(in the rows, 128 means zero)
Each path below is one point turned by a fixed rotation once a step. After each direction that follows a path, write how fast that rotation turns it, in degrees a step (0 if it stays still).
Each turn is a multiple of 5 degrees from 10 to 175, or 0.
Each row of a path follows its step; steps can be skipped.
Path 1:
step 0: [133 142 123 121 120 127 126 114 126 124 134 125 130 127 132 122 122 126
 127 135 117 123 119 127 121 127 127 130 128 112 133 134 136 129 132 119]
step 1: [132 127 125 118 130 119 129 117 120 124 132 125 129 122 123 133 132 125
 140 122 124 123 129 127 119 114 113 125 131 135 135 135 125 135 124 128]
step 2: [128 123 140 127 136 122 125 131 125 116 132 127 124 131 138 121 127 113
 134 128 125 124 122 131 134 135 124 128 134 138 130 134 133 134 114 125]
step 3: [128 128 124 132 130 125 136 137 122 112 122 137 131 121 143 126 127 131
 134 121 130 132 130 130 134 133 120 133 132 121 129 113 124 135 123 127]
step 4: [119 131 123 132 126 147 123 136 136 121 117 121 132 119 130 124 123 129
 136 130 126 128 131 131 132 119 126 130 133 122 124 128 139 132 129 117]
step 5: [129 133 121 117 116 141 124 122 117 115 119 125 127 123 121 129 123 134
 124 140 128 120 123 121 120 130 131 129 134 133 129 125 125 126 125 126]
step 7: [130 127 128 122 129 129 134 126 128 130 136 137 136 134 126 127 118 125
 132 116 121 129 134 128 123 139 125 139 140 138 133 134 124 141 121 125]
step 8: [127 118 137 138 132 130 130 132 127 120 121 133 131 128 124 140 123 121
 143 128 112 132 135 129 133 138 125 128 122 127 129 121 128 131 125 131]
step 10: [123 139 124 127 126 131 122 143 122 129 121 120 130 120 117 131 124 134
 135 131 133 119 128 129 121 129 128 121 129 116 135 137 117 132 127 132]
step 12: [125 141 132 122 131 118 129 125 116 126 138 128 141 123 127 129 122 123
 130 131 124 133 130 123 133 141 133 140 125 133 128 125 130 137 138 134]
step 13: [134 127 127 130 125 118 121 129 138 135 125 134 135 121 129 128 119 128
 136 131 120 131 144 132 128 126 115 141 121 135 126 128 135 129 124 134]
Directions:
[129 127 127 125 129 127 128 132 125 127 127 127 128 130 125 127 127 127
 129 126 128 129 128 129 121 127 127 126 123 127 125 122 128 130 129 129]
155
[127 129 128 128 129 127 128 128 127 124 129 126 130 121 128 122 128 129
 125 128 130 128 129 129 130 126 126 129 126 130 127 128 132 127 125 132]
35
[129 128 133 128 133 128 131 129 127 129 129 126 130 130 129 126 126 130
 128 125 129 130 129 126 131 129 131 131 128 129 128 125 124 129 126 125]
80
[129 131 129 128 127 130 131 128 133 130 128 130 130 128 124 126 125 129
 127 124 128 129 129 130 128 125 123 124 131 125 130 128 127 130 128 128]
110
Path 2:
step 0: [131 125 125 123 138 120 127 137 139 125 116 137 126 135 131 121 137 134
 142 137 133 122 132 124 125 128 137 123 130 123 129 119 130 124 127 123]
step 1: [114 131 129 131 130 129 127 137 131 113 125 127 125 129 135 119 127 130
 134 131 126 131 125 145 134 134 135 126 137 133 131 124 131 116 125 125]
step 2: [130 126 130 134 129 120 127 127 136 126 130 136 128 141 123 128 137 125
 143 134 126 129 114 130 132 142 123 127 134 122 131 117 129 121 128 129]
step 4: [126 120 124 122 131 129 131 136 136 123 133 124 122 133 134 120 128 128
 127 123 124 127 112 130 131 143 125 131 132 123 129 125 134 121 122 145]
step 6: [123 132 127 125 132 129 121 126 138 127 125 126 125 128 136 119 128 123
 119 131 127 121 115 139 130 137 141 126 117 138 129 127 138 122 130 134]
step 7: [137 129 125 132 130 126 127 136 138 132 130 131 135 134 126 128 118 128
 133 140 123 125 124 135 129 141 129 128 118 119 144 130 130 126 127 136]
step 9: [125 133 135 131 130 129 136 128 135 132 132 126 127 123 131 118 116 128
 136 131 125 121 125 129 141 139 138 123 123 119 127 120 132 130 118 138]
step 10: [126 124 127 129 124 141 127 122 139 132 129 132 128 139 133 135 114 128
 138 141 129 119 131 135 134 130 120 129 125 129 123 121 122 121 128 130]
step 11: [122 120 124 131 127 129 133 122 134 138 135 132 128 122 130 123 125 128
 126 133 136 120 121 125 130 129 142 115 126 136 126 116 122 118 126 137]
step 12: [125 117 134 127 130 129 134 138 137 124 135 122 141 133 134 137 123 129
 136 131 132 122 133 132 129 127 133 130 116 124 128 124 124 121 120 138]
step 13: [124 118 120 127 123 126 128 128 129 131 131 134 120 126 132 125 137 137
 128 142 132 122 130 133 135 121 129 136 117 127 127 117 129 113 124 129]
Directions:
[124 124 128 125 128 133 129 129 127 128 128 127 128 129 127 130 127 128
 127 127 129 121 125 124 124 127 127 127 129 129 128 127 127 130 129 131]
55
[128 130 127 126 127 124 130 127 129 131 128 133 131 128 130 127 129 126
 126 125 135 125 127 129 127 128 130 127 129 127 126 126 127 131 129 124]
130
[127 131 124 124 126 130 127 129 129 127 127 130 125 123 127 129 129 128
 128 131 129 128 128 127 130 127 130 130 129 135 127 129 126 126 127 127]
145
[125 124 124 129 130 128 130 128 130 126 128 125 131 127 126 125 127 127
 127 126 131 131 132 126 128 133 129 129 130 128 130 129 125 128 126 126]
100
[125 127 128 126 127 125 126 127 128 133 129 129 126 127 127 125 130 130
 130 125 128 129 124 122 130 130 128 125 125 126 131 130 129 126 126 128]
155
Path 3:
step 0: [130 133 122 128 132 136 130 119 134 130 135 131 125 130 125 132 127 129
 122 131 120 126 132 125 132 123 114 134 132 112 126 133 116 116 124 139]
step 2: [119 126 126 120 135 127 118 127 133 119 123 124 129 141 126 133 120 120
 142 132 123 130 129 127 122 129 128 124 131 122 117 139 134 127 137 126]
step 3: [133 128 126 134 125 123 131 140 141 131 127 138 138 129 115 126 128 129
 132 124 136 122 129 118 138 129 130 131 123 127 121 138 135 129 125 120]
step 4: [135 121 114 131 122 124 128 129 133 129 118 133 127 141 131 113 126 127
 132 133 128 130 133 137 128 129 123 141 130 129 130 117 121 129 136 127]
step 5: [127 119 121 118 128 137 139 128 131 124 143 134 135 131 131 128 134 135
 124 126 132 127 119 121 127 124 134 132 130 114 132 125 124 120 138 133]
step 7: [127 133 126 127 136 132 132 130 126 123 126 121 122 128 129 118 132 122
 133 119 131 131 125 125 118 124 139 130 141 129 125 146 126 132 133 118]
step 8: [131 131 124 135 126 125 124 135 131 125 129 119 136 135 126 131 114 124
 129 131 137 124 140 110 136 124 129 120 132 130 123 128 120 130 132 130]
step 10: [140 120 129 120 126 121 131 130 131 121 137 126 128 131 138 134 122 121
 125 133 134 132 130 140 126 128 141 130 126 114 122 118 125 126 131 127]
step 11: [126 134 125 129 121 138 126 120 127 120 129 132 134 128 127 127 123 135
 128 125 136 130 125 132 120 126 124 124 124 123 115 136 139 107 128 129]
step 12: [138 134 127 134 128 124 132 129 132 127 126 127 124 130 127 119 117 129
 128 123 127 118 123 133 119 122 134 134 120 126 123 144 121 140 119 134]
step 13: [125 127 113 122 137 123 122 116 133 129 130 121 131 133 124 117 129 122
 138 124 138 125 133 121 124 118 125 124 133 131 131 125 121 123 123 133]
Directions:
[131 122 129 128 126 129 129 130 130 128 125 129 132 130 129 126 127 128
 124 129 128 128 128 130 129 129 126 127 131 125 127 125 134 129 126 125]
60
[128 127 129 128 129 126 125 130 133 129 128 129 130 130 126 129 129 124
 128 123 130 130 130 129 130 130 127 125 127 132 130 128 126 130 132 126]
65
[126 127 124 135 126 131 129 129 128 128 126 127 127 127 124 126 128 126
 130 126 129 130 130 126 128 126 127 128 127 126 127 126 127 133 126 131]
80
Path 4:
step 0: [125 133 127 125 117 138 125 114 140 137 133 121 132 128 135 130 136 133
 118 130 121 123 132 125 127 129 126 118 121 125 134 133 129 119 120 132]
step 1: [128 132 135 125 127 119 134 117 123 142 120 119 129 124 136 126 124 118
 127 131 126 130 122 120 123 125 130 116 122 129 131 120 127 140 130 133]
step 2: [127 135 129 132 130 141 134 129 133 132 136 138 127 131 123 132 126 117
 128 136 130 124 132 128 120 115 124 126 119 135 135 118 128 136 117 131]
step 3: [127 126 145 139 133 129 124 128 131 131 128 124 134 115 135 129 132 127
 124 132 120 121 133 122 132 124 122 128 124 145 130 136 125 124 125 133]
step 4: [125 132 132 129 135 124 121 132 141 143 127 130 133 134 134 121 129 119
 128 127 129 122 122 121 132 128 117 117 135 126 125 120 123 131 122 120]
step 5: [117 132 133 129 125 134 124 124 129 127 118 136 125 119 120 129 122 130
 124 125 135 123 132 119 138 122 123 122 121 127 127 131 134 143 117 126]
step 6: [134 141 130 119 134 131 136 130 128 130 128 127 133 118 119 127 136 127
 129 137 120 132 131 115 129 121 121 124 130 131 120 138 117 129 125 123]
step 8: [121 132 131 131 128 122 132 139 123 126 134 140 136 122 127 113 130 142
 124 121 133 130 133 122 132 121 123 124 120 127 128 118 123 128 124 129]
step 9: [122 137 128 126 132 137 131 130 124 125 125 132 136 134 130 132 126 136
 124 133 110 131 123 115 139 128 121 125 126 123 125 128 137 118 128 125]
step 10: [116 120 127 118 136 117 135 129 127 133 128 128 132 121 127 133 131 128
 126 127 125 129 123 126 130 122 142 117 120 123 134 128 128 124 126 112]
step 11: [128 128 129 134 123 135 138 125 124 129 139 118 127 133 122 115 126 130
 120 125 125 135 132 119 127 116 137 127 124 126 123 120 135 125 116 122]
Directions:
[126 129 128 130 126 128 128 129 125 125 128 132 127 132 126 127 125 128
 126 128 125 131 130 127 127 129 126 131 126 128 127 125 126 135 127 129]
110
[131 131 127 128 126 129 131 129 128 126 132 131 131 127 129 128 127 130
 127 130 130 128 132 126 129 130 128 130 128 131 127 133 134 128 125 131]
120
[129 129 129 123 122 127 125 131 130 129 127 127 127 129 128 124 129 128
 128 126 129 128 123 126 130 127 126 130 126 127 129 126 131 128 129 132]
95
Path 5:
step 0: [125 121 126 136 142 127 138 124 139 136 116 137 132 120 129 134 121 129
 133 127 131 125 126 120 121 130 123 132 132 116 137 139 122 136 129 125]
step 1: [128 110 133 118 134 132 125 129 121 119 134 133 121 136 119 131 127 122
 133 132 128 134 120 133 133 116 127 139 117 132 133 139 128 124 126 129]
step 2: [131 127 135 141 119 140 136 124 147 117 125 135 122 122 132 127 130 121
 126 122 123 131 130 138 127 122 131 128 137 126 128 127 124 139 132 132]
step 3: [126 130 128 116 143 129 132 130 136 126 132 132 128 121 124 125 125 139
 132 137 133 142 132 123 129 124 121 145 127 121 128 115 129 130 121 131]
step 5: [134 130 120 125 120 123 127 131 143 125 120 136 137 131 130 135 119 128
 130 132 126 120 135 124 132 113 125 138 134 125 128 116 125 125 139 120]
step 6: [131 116 132 134 135 116 131 144 121 138 134 135 128 115 134 131 126 131
 133 123 131 139 121 134 129 129 129 138 131 119 122 133 132 127 130 122]
step 7: [130 118 117 134 131 131 124 135 135 113 127 127 128 136 134 118 121 124
 126 133 125 128 125 138 140 125 119 122 119 135 119 129 119 128 130 120]
step 9: [131 122 132 133 144 120 131 131 129 129 120 118 137 131 137 118 127 134
 115 141 135 137 127 125 127 142 126 128 134 128 122 122 127 132 131 125]
step 10: [124 119 121 121 126 129 131 130 128 131 125 121 133 128 132 132 130 122
 130 137 122 121 127 125 145 124 138 116 117 127 133 123 137 111 133 126]
step 11: [138 125 125 143 122 122 130 126 130 139 115 136 135 137 129 123 131 130
 125 126 143 121 123 136 124 128 130 131 135 122 133 128 135 128 139 131]
step 13: [115 124 129 142 118 133 130 123 137 127 127 128 127 132 129 117 130 124
 127 123 131 124 122 144 131 136 128 121 118 125 128 121 131 120 116 135]
Directions:
[128 124 128 130 128 129 127 127 129 126 133 124 127 131 126 129 130 123
 129 128 130 126 127 126 130 126 129 126 129 128 126 126 125 125 125 126]
125
[130 129 125 128 129 129 131 126 130 126 124 125 127 129 125 129 127 129
 128 130 130 126 131 130 128 131 124 128 129 128 126 129 124 130 130 123]
160
[131 128 126 130 129 131 129 131 127 127 127 129 126 130 130 126 132 127
 134 125 127 128 128 130 130 127 125 131 130 130 128 132 130 127 130 129]
70
[132 129 128 130 125 126 126 126 131 128 127 130 132 125 125 129 133 131
 127 126 127 125 129 130 132 125 129 127 130 129 129 127 125 129 127 130]
125
Path 6:
step 0: [114 143 119 126 125 133 138 131 138 128 132 126 138 128 131 129 123 123
 132 136 130 123 116 130 127 129 124 130 131 138 129 134 128 129 129 123]
step 2: [114 130 125 131 124 131 139 132 130 121 142 130 134 125 128 132 132 120
 137 124 131 123 125 124 131 121 122 127 124 127 119 130 127 117 136 133]
step 3: [126 128 136 125 121 131 128 122 116 131 132 130 136 129 125 126 135 126
 121 128 132 126 126 137 124 118 116 127 122 122 133 123 132 110 126 134]
step 6: [117 128 123 133 129 121 129 124 123 124 122 132 126 128 137 130 122 126
 130 137 125 119 128 119 129 136 128 129 124 124 116 145 134 120 129 127]
step 7: [118 137 122 134 132 133 120 131 126 134 116 127 138 132 126 123 130 127
 126 146 127 122 125 135 131 127 120 124 126 128 129 132 123 121 123 126]
step 8: [114 125 123 125 119 137 129 132 124 129 121 125 128 130 139 135 121 126
 124 133 118 121 121 123 128 131 117 134 123 127 129 133 132 129 137 120]
step 9: [123 144 119 126 124 132 132 136 125 130 131 120 143 127 133 129 132 123
 129 135 125 124 123 133 135 115 120 123 133 129 127 123 127 131 131 128]
step 10: [120 132 123 120 114 128 135 125 116 124 140 130 129 123 132 125 130 131
 120 121 123 118 127 128 128 124 122 138 125 128 127 134 132 121 133 121]
step 11: [112 134 132 127 128 128 134 124 132 130 147 129 139 123 130 123 130 126
 130 137 136 123 128 133 131 118 126 126 128 126 127 125 130 124 124 134]
step 12: [119 126 126 123 117 128 130 121 125 134 133 138 129 133 129 132 125 122
 113 126 135 125 128 130 122 132 124 135 121 128 125 123 135 113 127 135]
step 13: [123 133 130 128 131 123 134 125 127 126 131 128 139 131 129 137 123 114
 135 140 137 130 130 126 124 129 124 118 131 123 121 132 137 119 130 138]
Directions:
[124 127 126 127 130 128 132 129 130 124 127 130 128 128 128 129 126 128
 128 122 127 128 126 127 127 130 130 132 126 126 127 132 128 129 130 129]
170
[126 133 126 131 129 128 130 130 132 129 125 128 129 128 125 127 131 129
 128 127 130 128 127 129 130 125 129 126 129 132 125 125 126 128 126 131]
160
[128 129 130 126 130 133 128 128 129 128 123 130 129 125 129 131 126 125
 128 129 128 129 127 127 125 128 126 131 129 127 130 121 130 127 128 130]
80
[125 130 127 125 127 131 128 130 128 128 131 128 129 126 126 126 126 128
 122 130 128 127 131 126 127 127 127 130 133 128 127 129 126 134 128 127]
35
